Z666: [125 125 125 111 156  88 169 168 168 135 153 143  86 130 110 136  64 166
 105]
Z272: [125 125  89 111 156  88 169 168 168 135 153 143  86 130 110 136 120 171
 105]
Z365: [125 125  89 111 156  88 169 168 168 135 143 153  86 130 110 136  64 171
 105]
present: [125 125]  yes
which: [125 125  89 111 156  88 169 168 168 135 153 143  86 130 110 136 120 171
 105]  Z272
present: [168 167]  no
which: [125 125  89 111 156  88 169 168 168 135 143 153  86 130 110 136  64 171
 105]  Z365
present: [143 135 168 168]  no

Z832: [130 128 126 133 135 131]
Z420: [ 82 112  88 188  82  81]
Z69: [148 152 135 101 140 180]
Z396: [168 122  98 168 146  93]
Z14: [137  93 130 126 139 130]
Z500: [ 92 118  99 164 138  89]
Z580: [164  86 145 118 144 158]
Z624: [ 92 122  98 168 146  92]
Z893: [152 157 136 104 146 190]
Z848: [134  98 138 116 117 111]
Z61: [130 177 153  80  64 116]
present: [ 89 138 164  99 118]  no
which: [130 126]  Z14
present: [130 126]  yes
dup Z420:   [82]
dup Z396:   [168]
dup Z624:   [92]

Z190: [124 130 141 162 111 148 111  93 134]
Z532: [129 145 195 133 113 149 195 145 124]
Z176: [140 130  89 128 113 131 180 140 137]
Z181: [ 89 140 130  97 179 103 135  89  89]
dup Z190:   [111]
present: [162 111 148 111  93]  yes
which: [140 130  89]  Z176
present: [141 130  89]  no
dup Z181:   [89]

Z735: [124 121 124 121 131 207 135]
Z871: [122 140 139 130 117 143 126]
Z774: [140 139 130 117 141 126 144]
Z708: [151 113 118 131 134 130 129]
which: [140 139 130 117 143 126]  Z871
present: [131 117 141]  no

Z13: [139 108 117 137]
Z923: [129 114 117 137]
Z5: [129 139 107  88]
present: [108 117 137]  yes
which: [139 107]  Z5
which: [129 114 117 137]  Z923

Z880: [111  80  70 111 160 111  97]
Z808: [120 120 111 134 120 118 113]
Z547: [119 103  71 160 146 118 105]
Z748: [111  90  90 155 167 132 100]
Z695: [117  98  66 160 148 114 113]
which: [120 120 111 134 120]  Z808
present: [120 118 113]  yes
dup Z880:   [111]
dup Z808:   [120]
which: [80 70]  Z880

Z373: [108 108 160 116 124 108 125 145 177 150  69  91 108 111 126 134 123 113]
Z676: [128 139 198 125 139 170 135 139 109 137 127 116 120 139  73 106 148 123]
Z722: [152 140  97 127 115 116 121 129 106 134 148 126 125 123 115 155 117 123]
Z228: [112 106  77 127 122  77 120 122 104 141 144 120 128 128 119 154 119  94]
Z557: [128 139 198 125 139 170 135 139 109 147 127 116 120 149  73 106 148 123]
Z795: [108 124 160 116 124 108 125 145 177 150 156 153 114 141 123 131 157 121]
which: [108 108 160 116 124 108 125 145 177 150  69  91 108 111 126 134 123 113]  Z373
which: [128 139 198 125 139 170 135 139 109 137 127 116 120 139  73 106 148 123]  Z676
dup Z373:   [108]
present: [106 134]  yes
which: [ 77 127]  Z228
present: [135 123 113]  no

Z552: [127 120 126 124 131 127 127 131 130 131 139 126 140 122 122 124 141 132
 128 121 133 126 138 127 117 139 134 129 126 120 129 104 126 134 129]
Z677: [129 152 131 152 168 137 121 111 144 117 143 113 127 142 122 164 130 152
 100 127 139 142 128 121 125 117 125 125 141 133 113 122 140 134 144]
Z935: [ 93 183 163 137 118 154 111  81 113  94 152 103 158 129 122 165 110  68
  76 139  95 127 140 109  83 108 129 143  91 119 103  86 143 124  65]
Z982: [128 157 130 141 131 130 124 119 101 138 137 125 130 113 122 126  87 119
 131  94  99 162 115 126 142 142 121 122 143 158 119 139 117 112 141]
Z397: [142  98 113 124 130 108 138 138 132 128 124 141 121 128 122 112 131 157
 152 128 139 123 130 128 151 136 132 124 132 131 144 162 125 132 147]
Z616: [124 140 129 138 144 130 129 123 135 112 136 111 137 133 122 141 118 133
 102 128 128 127 123 116 119 134 134 128 130 125 114 151 128 128 135]
Z303: [129 152 132 152 168 137 121 111 144 117 143 113 127 142 122 164 130 152
 100 127 139 142 128 121 125 117 125 125 141 133 113 122 140 134 144]
which: [129 152 131 152 168 137 121 111 144 117 143 113 127 142 122 164 130 152
 100 127 139 142 128 121 125 117 125 125 141 133 113 122 140 134 144]  Z677
present: [125 130]  yes

